Families of rows that turns and mirrors carry onto each other, the same ones carrying the whole set onto itself: the rest of each named row's family, in list order
4 families of 8 rows
dit: [  3.5 -18.4  13.6 -27.1  16.9   1.8   6.3   8.2  17.3  -2.6  15.5]
daziz: [ -0.2   2.1  -6.7 -17.8  15.9 -12.0  12.9  12.7  17.8  -3.9  29.4]
rom: [ -9.4 -38.3   4.2  16.5   2.8  10.9  21.7  -8.4  17.1  -7.5  16.5]
nuzos: [-25.3 -25.0   9.4  23.1   2.4  -1.5   4.4  -4.2  25.2  -7.4  17.8]
lil: [-20.0 -14.7   0.2  23.1  -5.5   9.9   6.5 -13.3  18.9  -7.6  17.3]
gusez: [-19.1 -25.9  -6.3   6.3  23.1  20.2  11.0  14.3   7.3  19.1  17.9]
rulod: [-19.0 -27.1  -6.2 -10.8  -8.5  -1.7  -7.0  15.2  18.0 -29.2  21.9]
Pivil: [-11.1 -39.7 -13.1  -6.7   4.2   6.7  22.3  26.6  23.3   7.9  13.5]
big: [ -6.0 -13.9  -4.9   7.2   4.6  16.6  22.9  26.9  15.4   2.4   0.4]
Pif: [-23.5 -32.6 -14.8   9.8  -6.1   3.1  12.4 -11.3  22.0  -2.8  36.6]
getol: [-14.8  -7.3  -4.4 -14.0 -12.9  21.0   5.8   9.6  15.0 -26.9  26.1]
sarub: [ -6.1 -32.1 -13.9  14.3   7.1   7.4  13.6  16.2   7.2   4.6  -1.5]
Zoti: [ -6.7 -10.2 -18.9 -10.0   0.1   7.0 -18.5  10.9  10.3 -21.9  20.8]
pimu: [ -2.0  -7.4  -2.5 -15.4  27.9  -4.4  12.2  21.0   6.3 -10.7  28.5]
bab: [-10.2 -22.0  -0.5  -9.0  28.6  -6.5 -11.9   3.7  24.2  -1.0  35.3]
gid: [  0.6 -15.8   7.7 -11.5  25.2   3.2 -12.9   0.9  11.3 -13.7  24.5]
tugo: [-24.0  -7.1 -17.6   2.4   7.6  15.5 -16.0  17.1  17.0 -14.7  32.4]
veri: [-16.1 -18.7  -9.8 -15.5  -7.6  16.5 -20.1   2.8  30.6  -3.4  22.0]
lubag: [-21.0  -9.8  -2.0  -1.1  -6.0  -0.6  -8.9  21.9  19.4 -24.7  13.1]
Nota: [-11.5 -21.2  22.6 -17.0  23.8   4.2   4.3  12.4  20.2  -4.9  23.8]
Zuzu: [ -6.5 -19.8 -16.9   0.0   9.5   1.1   6.4   7.3  13.8  25.4   5.6]
Nubon: [-18.2 -29.3   3.5  16.6   8.2   5.9  28.4   8.4  22.9 -18.5  29.0]
Zuten: [-14.5 -10.1 -19.7   9.6  10.3  -2.3   8.3  20.3  14.5  16.3   7.7]
Kef: [-12.9 -22.6  -7.4 -19.3   2.1  25.4 -15.6   7.3  11.9 -17.5  28.0]
lig: [ -1.8 -22.0  -1.6   3.9 -10.4  -2.3  27.3  -3.9  30.9  -7.8  16.0]
Zud: [  4.2  -8.8  -8.7 -21.6  19.2   4.2  -1.4  -2.3  11.2  -8.6  37.3]
Sabe: [-21.5 -17.0  -8.1 -23.7 -12.9  18.9   5.9  14.0  23.0 -14.0  34.1]
Nedi: [-19.3 -15.1 -12.2   5.4  -7.5   6.1  22.1 -10.7  25.9   3.2  37.5]
Sal: [ -4.1 -24.6 -16.4  16.3  -0.9   2.0  28.5  -8.3  13.9  -6.5  22.5]
danak: [-0.5  5.9  0.7 -9.7 20.0 10.1 -2.8 -2.6 21.3  3.0 30.3]
Duzo: [-21.3 -30.5   0.4  -5.5  10.1  22.6  10.5  13.3  21.2  23.0  16.6]
Ruk: [ -6.6 -34.0 -15.9   0.0   2.9  22.8  24.8  10.0   9.1  10.9  12.6]

The rest of the family of lubag: daziz, nuzos, Nota, Zuten, Sabe, Nedi, Duzo
The rest of the family of gusez: dit, lil, rulod, Pif, getol, pimu, Zuzu
The rest of the family of tugo: Pivil, big, bab, veri, Nubon, lig, danak

Families of rows that turns and mirrors carry onto each other, the same ones carrying the whole set onto itself: the rest of each named row's family, in list order
4 families of 8 rows
Ruki: [ 11.8   8.0   3.4  12.4 -19.7 -13.1 -14.2 -13.5  44.6  -6.3   3.4 -19.7
 -22.6]
surek: [ 23.0  -1.2  19.8 -19.6  -9.4 -23.3  -8.9 -16.6  22.5 -29.9  10.6 -24.5
  -3.7]
gok: [ 15.4  -2.3 -23.8   1.9   2.3   6.3 -26.5 -32.6  24.6 -17.7 -19.8  -2.5
 -29.1]
likob: [  6.0  20.1  11.3  -3.1  -0.9 -14.6 -21.9 -13.3  28.9 -19.2  -5.1  11.1
 -19.9]
Tize: [ 13.5   2.3  -0.4  10.4 -26.2  -7.0 -17.2  -9.1  34.1  -2.9   0.6 -22.5
 -30.1]
Zis: [ 22.2   7.6   5.4 -24.5  13.5  -2.2 -19.9 -31.2   4.6 -40.4  -9.9 -10.9
 -14.4]
Zevev: [ 23.8   1.4 -29.1   3.0   2.7   7.1 -24.5 -25.5  20.7 -16.4 -17.8 -11.5
 -31.0]
sobiz: [  8.1  26.2   7.1   1.0  -1.6  -6.0 -22.1 -16.9  25.7 -19.6 -12.9   9.7
 -15.5]
zit: [ 16.2  -0.1 -20.2  12.9   1.8  13.0 -26.2 -33.6  21.8 -21.4 -14.9  -5.8
 -23.8]
susok: [ 26.8   6.8  25.3 -11.8 -11.8 -18.3 -11.2 -12.1  21.4 -29.4  15.4 -26.8
 -12.4]
Befar: [ 25.0   3.6  14.9   2.2 -10.5   3.9 -20.4 -10.7   0.4 -33.2 -13.0 -16.2
 -40.3]
zupe: [ 35.9 -19.0  -8.0 -11.2 -12.5  -7.6 -18.1 -22.1  16.0 -25.8   1.5 -41.9
 -20.9]
zub: [ 30.7   4.9  -1.7 -20.3  11.7  -6.9 -24.5 -29.9   7.6 -42.4 -11.1  -9.7
  -5.7]
valet: [ 35.9 -16.7 -14.1  -5.9  -8.9  -2.4 -15.3 -27.0  23.0 -13.8   4.4 -40.3
 -23.4]
gibu: [ 19.7   5.9 -18.9   9.9  -2.2  11.2 -29.0 -27.5  23.1 -17.1 -16.5  -5.3
 -36.6]
Bufur: [ 16.1   0.3  12.8   8.7  -6.0   7.5 -18.3  -7.4   8.9 -33.4  -9.7 -18.5
 -42.3]
susap: [ 18.6   3.8 -16.6 -12.1  -4.1 -17.4 -20.0 -29.6  41.7 -12.8   1.8 -16.1
   4.4]
sile: [ 13.2   6.9  12.6   2.0  -9.0  10.4  -9.6  -9.1   5.4 -30.0  -4.6 -22.0
 -40.3]
Zaf: [  6.6  21.6  15.0  -3.7  -2.8  -9.7 -22.3 -16.8  22.3 -33.1  -9.4  10.1
 -17.2]
tet: [ -2.1  14.3  12.9  -9.3  -2.9  -7.4 -26.4 -16.9  28.8 -23.2  -8.5   9.3
 -17.0]
rilu: [ 25.5   4.0  21.2 -22.3 -11.9 -24.8 -10.6 -12.0  24.4 -27.2  11.8 -23.1
 -18.4]
temo: [ 19.7  -3.6  -3.7  15.0 -24.0  -9.1 -17.8 -13.3  42.1  -7.2   5.8 -18.5
 -26.9]
Fasir: [ 26.5   4.2 -12.3 -18.9  -4.4 -18.8 -18.9 -37.7  37.1 -13.9   5.2 -10.8
   0.7]
moz: [ 29.0  -3.2 -10.9 -12.1  -1.1 -21.7 -27.2 -36.8  41.5 -17.7   2.0  -6.4
  -1.3]
vezol: [ 36.5 -16.1  -9.6  -6.1  -9.7   3.1 -15.6 -32.6  16.3 -28.4   0.8 -40.4
 -21.7]
Vigu: [ 44.0 -10.4 -11.7  -0.8  -7.1  -4.1 -10.4 -29.2  17.3 -25.0   4.9 -38.3
 -25.2]
Dugi: [ 10.8   1.3  -6.4  14.9 -15.9 -13.1 -19.4  -7.4  42.3 -14.1   8.4 -22.0
 -28.0]
kiz: [ 20.5   6.2  27.9 -12.5 -17.3 -20.6 -15.6 -14.1  21.6 -28.3   6.5 -20.8
  -5.1]
risil: [ 17.8  -1.1  19.0   4.8 -15.1   0.8 -16.6 -12.4   3.0 -29.8  -3.4 -25.2
 -39.9]
Reso: [ 31.3  -3.3  -2.7 -22.8   8.7   1.4 -23.9 -31.1   0.9 -40.3  -8.7 -10.8
 -17.7]
Sefim: [ 30.9   2.6   7.7 -24.7   5.5   1.9 -17.6 -38.1   4.0 -34.2 -11.5  -7.6
 -14.5]
Vol: [ 24.9   5.3 -17.9 -15.0   3.9 -13.0 -21.9 -31.7  41.9 -17.7  -1.3  -4.7
  -0.4]

The rest of the family of surek: Ruki, valet, gibu, Zaf, risil, Reso, Vol
The rest of the family of likob: gok, Zis, susok, Bufur, temo, Fasir, vezol
The rest of the family of Befar: Tize, Zevev, sobiz, zupe, zub, susap, kiz

Families of rows that turns and mirrors carry onto each other, the same ones carrying the whole set onto itself: the rest of each named row's family, in list order
3 families of 5 rows
Y: [ 11.4  38.3  16.8 -14.7  14.3 -23.2  27.8 -11.0  10.2  11.1   8.2  11.9
  -9.0  -8.6  -6.5 -12.8   8.2 -13.6  13.9   0.1   5.2  -9.9  -6.5 -12.1
   0.8  -6.9  -8.9 -10.2]
M: [  9.4  11.7  -2.2  16.7   9.8   9.2   6.9 -23.9 -12.7  29.0  -3.5  -1.3
  14.7   9.0 -13.6  -3.9   5.8  -5.9 -27.2  -9.5  17.1  16.4  -7.6 -12.7
  -0.7 -39.8  -6.3   1.7]
Z: [  8.9   3.4 -15.3  -1.5   6.7   9.4  18.4  -6.7   3.3  -3.0   2.1  -5.8
  -1.3  16.2   6.7  22.4 -24.6   7.6  -6.1  -3.9  -9.6  15.5  10.2   0.9
  -1.4  -5.3  -1.5 -19.1]
H: [ 17.8  10.6 -21.0  -3.6   2.9   9.1  13.5 -13.3   7.2   0.9  -0.1 -15.1
   8.6  19.8   6.5  19.1 -17.9   1.4 -14.0  -1.3 -12.3   9.2   9.4   8.4
  -1.6   0.3  -8.8 -10.8]
T: [  0.3   4.1  -4.4  10.5   7.9  11.0   9.4 -15.8 -12.6  25.8  -5.2   1.9
   4.4   8.8 -12.7   6.7  -1.1  -2.2 -17.4 -18.8  19.0  18.8  -8.2 -19.8
   6.5 -40.3  -3.2  -3.2]
X: [ 13.0  45.8   4.8  -8.1  18.3 -25.3  26.7 -12.1   8.0  15.6   2.0   4.1
  -1.4  -8.9  -3.3 -11.1  10.8 -22.1   9.3   7.5   4.6  -6.4  -3.2   0.2
  -9.0  -7.0 -10.8  -9.0]
K: [  0.6   6.1  21.5  -9.9  14.8  -0.1  13.9 -12.5  -0.2   4.4  16.4   3.3
 -18.0 -21.0   1.7  -6.6  -0.6  11.2  -4.6   9.1  -9.1  20.5  -2.6   7.6
 -14.9   1.4  21.5  -4.5]
P: [  6.5   6.1  19.5  10.8   5.6   9.9  -0.8  -9.3  10.9  14.6 -11.9   3.5
  10.1   4.1 -16.2 -11.0   4.5 -38.9   0.1 -18.4  -9.9 -10.6  -3.7  -6.3
  10.2   7.3   2.4  16.3]
Q: [  0.6   1.6  22.1   0.2   1.3   8.1   5.2  -8.0   7.9  13.7  -8.1   5.5
   3.6   4.0 -22.7  -6.8   0.1 -32.3   4.5 -25.6  -5.0  -8.5 -10.6 -18.2
  17.8  -0.9  -2.3  12.3]
J: [ 11.1   0.5  18.6  13.8   1.5   6.4  -6.8 -10.2   7.9   9.5 -11.2   8.2
  11.4   1.9 -10.7 -16.3   8.5 -36.1   4.7 -24.4  -1.6   0.9  -4.8 -12.0
  10.0   7.3  -1.8  14.0]
A: [ 15.7   2.9  -5.3  12.2   6.2   4.0   3.3 -21.2 -15.6  20.7  -4.6   2.6
  16.8   9.3 -13.7  -6.3   2.5  -5.7 -23.4 -12.6  18.5  21.4 -10.0 -16.1
  -7.5 -35.9 -14.0  -6.3]
R: [ 10.0  39.5   4.0  -9.7  11.9 -26.3  18.4 -15.5   7.9   6.7  -0.9   5.1
   2.8 -14.3  -0.6 -15.3  10.9 -25.7  19.9   5.5   3.9   0.0  -4.5  -6.0
  -6.8  -6.2 -15.4 -12.1]
V: [  3.4   6.6  16.7  -5.6   9.4  -4.0   3.6 -15.3  -4.1   5.4  17.4  -2.3
 -11.7 -26.2  -3.0  -2.8  13.1   6.6  -1.5   8.2  -9.9  30.8   3.4  13.8
 -23.7   0.7   5.9   4.6]
C: [  3.1   8.1  15.7  -4.8  12.7   1.1   9.1 -15.2  -2.3  11.4  15.0  -7.0
 -12.6 -21.6  -0.9  -4.1   8.4   5.1 -13.0   8.6  -9.8  25.2  -0.5  19.3
 -19.9   4.4  18.1   8.9]
S: [ 20.4   3.4 -21.3 -10.5   0.5   7.9  -0.4 -10.9   6.0  -3.7  -1.0  -9.1
   7.6  12.8   6.9  18.2 -13.2   6.7  -8.6  -4.2  -9.5  12.8  10.2   5.4
  -6.7   1.3 -11.5 -13.2]

The rest of the family of C: M, H, X, P
The rest of the family of Q: Y, Z, T, K

